In the rows, 128 means zero.
runs of hidden systems
seq 1, Pubuz (9 x 18)
[[ 60 131 142 160 145 151 116 129  75 132 145 140 143 105  56 149 114 127]
 [147 204 104  52 165 119 156 113 141 131 142 124 147 132 132 117 128 137]
 [144 105 103 201 122 123 154 148 160 115 119 121 152  99 154  85 138 178]
 [103 114 121 157 165 133  96 139  90 115 167  98 117 159  67 120  83 101]
 [101 167 145  68 135 117 185  97  99 148 159 123 151  95 119 135 154 162]
 [158 151  83 157 166 143 117 169 167 111  92 138 170 106 138  92 155 137]
 [124 116 134 191 152 108 145 112 120 115 181 121 102 166 116 112  57 144]
 [ 72 148 107  88  96 132 131 121  96 131 152  85 154  89  71 131 149 138]
 [162 139 122  99 215 145 152 153 134 139 116 131 145 124 158  86 162 140]]
seq 2, Pubuz (9 x 18)
[[ 58 166 126 157 118 196 129 133 106 153  94 143  94 115 111 116 137 126]
 [154 157 147  64 148 116 119 130 147 134 100  98 156 145 143 113  53 153]
 [163  61 118 156 100  77 138 134 141 103 163 111 164 103 132 134 166 143]
 [ 96 129 116 158 168 165 114 136  88 129 149 154  84 145  94 137 168  73]
 [104 205 154  91 122 140 162  96 127 149 101 148 132 126 145 135  83 167]
 [174 109  92 126  99 102 103 159 186 107 111  81 169 114 141  95 122 142]
 [123  45 145 168 163 124 135 130  92 128 181 126  94 143 116 126 138 112]
 [ 80 191 134  98 125 150 128 107  80 132 117 162 144 113  89 174 141 122]
 [179 186 107 103 134 120 146 134 188 129 103 117 134 138 180  91 131 138]]
seq 3, Veno (9 x 18)
[[149  92 180 144 133  76 117 122 167 126 175 154 152 113 103 162  98 104]
 [105  66 104 134 107 184 139 139 141 150 105 151  85  95 160 115 172 135]
 [143 190 101  84 148 137 121 114  93 116 117 103  96 198 142 120 109 115]
 [136 137 155 141 105  73 137 114 104 103 135 136 203 103 104 169 123 163]
 [126 104 148 182  98 139 114 156 206 151 117 122 102 100 140  90 143 102]
 [111 110 142  76 184 174 116 125  79 150 117 147  84 161 130 139 117 104]
 [145 143  58  90  79  96 130 102 115  85 142 126 162 127 121 165 136 148]
 [147 155 181 206 116 102 162 127 159 136 114 126 129 132 168  98 119 160]
 [ 92 104 163 124 148 165  70 167 102 148 100 108 127 120  82 124 137  83]]
seq 4, Veno (9 x 18)
[[147 153 103 213 130 119 124 153 159  99 105 157 173 106 126 120 146 142]
 [ 86 118 170 176 139 145 120 126 119 151 165 120  68 149  93 116 116  82]
 [102  91 112  25 112 144 134 112 112 145 136 109 133 100 120 143 115 149]
 [195 151  80 131 147 106 144 134 166  99 109 133 156 143 178 105 122 160]
 [111 146 162 220 157 126 125 142  78 118 131 134 131 141 100 126 163 113]
 [ 78 126 144  82  86 132 118 116 153 159 170 103 105  96  80 135 128  92]
 [150 107 108  73 157 147 150 122 161 139 106 158 135 116 175 121  75 176]
 [158 125  74 191 151 125 107 152  87  79 115 118 144 165 130 117 149 131]
 [105 152 184 146 108  92 155 106 110 144 186  98 111 129 100 131 168 103]]
seq 5, bub (9 x 18)
[[133 118  95 115 119 141 142 138 202 147 159 135 100  89 136 101 187  95]
 [ 84 185 141 148 108 158 126 128 150 143  79 167 154  86 112 137  96 152]
 [124  91 183 138 101  95 122  98 102 126 145 127 116 159 124 168  59 134]
 [148  72  94 118  94 134 134 127  91 116 121 104  94 151 172 125 196 129]
 [143 196 146 137 149 145 121 149 172 147 103 144 111 127 140 107 186  78]
 [ 95 130 146 144  93 108 112 126 174 132 152 146 168  71  71 155  99 120]
 [110  87 101 111  87 153 130 100 113 125 110 148  92 149 156 151  59 164]
 [137 125 182 164 135 127 160 122  79 142 115 111  92 162 174 111 181 136]
 [153 156 131 102 100 103  86 147 148 118 120 110 153 124 105 147 195  64]]
seq 6, falog (9 x 18)
[[171  93 101 156 152 141 162 136 153 121 106 164 118 130 197 107 143 166]
 [135 171 178 197 133 110  92 147 101 116  98 104 141 168 110 124 119 105]
 [111 120 152  67  85  97 122 115 152 144 170 106 146  87  87 153 147  99]
 [123 115  67 104 137 186 140 131 162 139 101 184  99 107 161 125 142 136]
 [130 152 139 189 133 120 125 115  82 102 106 138 128 179 133 141  58 160]
 [162  98 155 111  88  63 129 126 142 122 166  62 147 129 127 121 152 121]
 [127 139 143 115 153 168 128 152 180 163 103 165 110  92 143 112 186  92]
 [ 88 166 114 137 118 155 100 115  79 111  93 166 144 136  93 174  83 136]
 [154  95  88 104  89  82 142 100 147 105 182  92 121 145 136 128  84 149]]
seq 7, lidok (9 x 18)
[[117  83  77 110  85 133 146 133 159 124 131 124 161  59 130 121 152 168]
 [122 133  92 156  99 158  98 123 105 112 114 135  59 184 138 140 141  83]
 [112 171 190 116 123  90 178  93  78 141 152 108 148 127 125 139 138 161]
 [179 102 131  99 142 117  86 176 165 127  91  82 160 124 142  97 152 107]
 [ 87  67 109 187 112 143 144 125 137 133 183 130  91 103 101 115 120 132]
 [102 186 108  74  64 140 114 105 111 125  97 136 126 126 121 170 158 110]
 [152 137 144 125 177 124 154 130  84 131 131  74 105 183 162  80 125 147]
 [147  84 152 169  86  83 123 143 151 113 125 123 187  83 124 140 154 147]
 [107 109 122 105 121 153  87 136 155 146 153 121  68 143  97 131 128  50]]
seq 8, lidok (9 x 18)
[[160 136  71  75 196 154 116 146 130 119 128 148 116 149 136 122 160  92]
 [120 168 128 219 133 120 177 117 148 121 144 156 131 116 138 107 120 166]
 [141 151 156 102  92 111  73 127 157 125  86 129 147 146 120 161  60 105]
 [122  62 136  82 194 151 160 120 107 151 158 145 107 123 142 121 103 152]
 [134 150  88 166 135 142 120 146 128 102  93 184 168  98 123 152 184 129]
 [133 188 133 157 148 108 118 115 150 120 166 123  98 178 105 121  70  94]
 [132 121 163  74 112 120 160 112 160 155 104 141 158  88 163 131  91 182]
 [138  69 103 147 171 171  80 164 103 113  85 154 119 148 131 134 122 110]
 [109 160 116 153 146 104 161  96 110 110 196 173 142 115  86 164 134 127]]
seq 9, falog (9 x 18)
[[116 174 115 141 153 134  83 141 121 116 148 142 121 147  68 148 140  55]
 [ 71 125 107 115  79 133 173  88 126 139 175 135 114  87 106 141 118 163]
 [152 106  93 111 139 157 138 147 133 128  79 101 122 142 187  80 106 179]
 [160 115 197 163 188  95 109 141 102 121 132 134 146 165 119 138 106 105]
 [113 139 114 113  92 112 121 122 116 123 170 107 125 111  87 148 211  79]
 [ 92 175  97 100 137 176 163 118 170 155 121 155 113  90 134 102 107 155]
 [131  77 117 151 140 135 111 137  81 103  91 127 160 143 134 136  64 182]
 [170 103 146 126 140  87 118 128 130 121 179  82  95 182 131 116 138  82]
 [107 161 166 132 132 137 168 124 128 159 133 155 128  85 132 128 218 120]]
seq 10, rakuf (9 x 18)
[[161  42 165  91 159 126 138 134 128 150 132 119 102 140 176 116 131 130]
 [118 180  86 123 160 178 128 132  89 118  79 176 126 138 138 143 161 128]
 [124 195 148 151 107  76 138  99 159 117 179 133 144 130  90 147  94 115]
 [143  54 117 140  92 114 132 152 160 131 133  76 140  94 147  92 156 151]
 [107 113 155 114 145 186 101 137  93 152  66 143  84 160 148 130 106 115]
 [146 155 110 108 162  99 138 102 109 100 158 190 168 128 105 185 123 129]
 [151 168  92 153  95 101 146 129 170 117 158  75 113 138 139  82 164 118]
 [ 88  90 202 160 111 154 128 145 135 168  89 126 126  91 134 112 118 146]
 [132  94  84  68 123 140  80 124 103 104 109 153 141 140 111 182  93 116]]
seq 11, bub (9 x 18)
[[159 152 107 123 161 134  68 164 102  97  70 121 172 159 115 137 117 110]
 [124  89 120 136 185 121 143 129 152 136 215 129 103 122  95 109 114 103]
 [ 95 170  71  88 120 156 153 119  89 121 109 117 157 103 120 119 140 180]
 [176 156 182 126 182  91 136 124 139 128 127 126 143 169 152 119  69 138]
 [132  60  85 154 133 116 106 157  93  95 147  91 166 111  93 120 157 134]
 [124 169  83  72 183 174 127 131 140 142 131 136  86 152 131 106 117 104]
 [116 149 168 146 159  96 177 120 120 135 160 131 186  82 110 119 134 175]
 [157 133  79 102 121 111  82 131 106  85 102 110 159 170 120 149  66 136]
 [139  75 127 151 189 138 158 142 133 143 173 107  90 138 144  74 132 133]]
seq 12, rakuf (9 x 18)
[[ 93 153 100  85  90 151  94 138 153 142 125  69 105 129  96  99  98 102]
 [124  68 161 121 197 129 156 128 112 144 158 139 143 113 124 117  79 168]
 [106 146  54 115 123 155 120 124  60 102 133 105 111 153 107 130 172 120]
 [117 179 209 104 150  97 163 108 129 163 164 108 133 125 114 119 124 123]
 [111  99  75 109 126 151 109 165 141 122 117  98 177  69  95 101 152 146]
 [100 123 143 117 160 155 119 118 117 150 152 112  68 169 112 109  58 107]
 [116 102 110 113 155 120 175 110  68 118 161 148 162  99 118 149 168 173]
 [117 204 119  96 105 130 117 130 115 131 122  57 114 159 113  99 143 104]
 [111  96 186 133 180 123 137 150 146 157 150 131 171  73  95 110 112 141]]

runs to name
seq 13 (2 x 18)
[[ 75 153 147 135  67 142 144 109  91 146 119  73  92 141 127 110 116 149]
 [136  93 178  79 157 105 109 141  90 131 113 109 194 110 107 147 113 146]]

rakuf
seq 14 (2 x 18)
[[174 131 109 172 130  81 156 135 176 106 148 117 176 109 146  99 124 170]
 [125  93 149 145  79 136  85 130 184 141 111 155  87 131 134 151  88  84]]

lidok
seq 15 (2 x 18)
[[117 145  80 148  67 133  97 136 171 104  92 146 165  97 110 145  90 144]
 [156  86 107 101 144 123 134 125 118 127 165  74  75 180 154  94 121 115]]

Pubuz
seq 16 (2 x 18)
[[142  40 154 148 105 111 119 153 162 135 118 111 160  83 140 115 129 152]
 [153 123 120 111 173 162 120 151 134 142 117 129  77 158 160 101 187  79]]

Veno
seq 17 (2 x 18)
[[128  77 142 129 150 144 136 144  74 134 113  63 115 154 152  81 122 162]
 [162 161 128  73 155  95 121 143 123 121 146  92 170 124 108 123 193  98]]

Veno
seq 18 (2 x 18)
[[ 86 104 103 168 121 144 124 126  79 106 121 158 169  95  90 157 108 171]
 [151 131 130  87 102  88 113 108 107 115 167  73  97 186 122 137 125  91]]

rakuf
seq 19 (2 x 18)
[[ 80 163 102 121 146 167 158 104  66 128 120 133 114 143 123 123  87 177]
 [198 143 113 119 133  79 123 124 111  85 105 135 177 161 161 154 132 149]]

lidok
seq 20 (2 x 18)
[[156 135 152 142 129  76 129 126 139 113 168 151 164 109 105 164 194  90]
 [128 143  42 131  80 141 108 127 190 104 125 139 119 121 123 127  92 126]]

bub
seq 21 (2 x 18)
[[141  45 105 110 116 116  86 157 156 114 129 119 175  86 103 138 115 128]
 [143 102 106 123 169 130 147 105  70 110 169 161  90 169 137 157 163 109]]

Pubuz
seq 22 (2 x 18)
[[166 125  84  62 116 123 131 131 166 123 124 148 140 103 154 142 198 109]
 [124 172 123 203 140 140 132 137 185 124 112 180 135 112 128 116  95 134]]

bub
seq 23 (2 x 18)
[[ 97 127 157 115 177 152 172 103 113 155 141 185 123 107 132 140  84 166]
 [153 108  65 137 119 116 109 141  71  80 116  83 151 163 131 124 144 149]]

falog
seq 24 (2 x 18)
[[139 150 107 215 153 117 132 128 141 100 161 184 125 135 110 142 148 101]
 [ 85 165  93 119  67 128 126 114 140 129 155  69 112 124  91 105  96 133]]

bub
seq 25 (2 x 18)
[[159  88 146 135 181 125 132 129 169 137 139 160 112 146 155 118  50 139]
 [105 110 134 132 140 152 123 127 138 133 103 215 155  80 115 175 115 139]]

lidok
seq 26 (2 x 18)
[[164 149 139 183  92 115 111 133 128 102  58 157 149 149 170 150 129 145]
 [129 101 194 124 169 102 110 122 117 139 170 130 120 151  94 148  79  94]]

lidok
seq 27 (2 x 18)
[[122 114 125 128  69 146 154 101 161 148 118 138  56 146 184 122 109 139]
 [117  73 139 101  85 149  68 151 107 130  67  97 135 131 127 141 109 121]]

Pubuz
seq 28 (2 x 18)
[[156  68 133 134 152 125  89 153 118 122 139  81  94 179 129 104 108  91]
 [101 119 102  92 162 169 144 144 117 149 144 134 121  85 113 111 212 112]]

bub
seq 29 (2 x 18)
[[ 84 103  93  81  82 162 130 126 155 155 144  87  88 100 116  99 128 124]
 [108 123  88 131  80 155 143 116  58 112  95 106 106 149 155 130 165 161]]

lidok
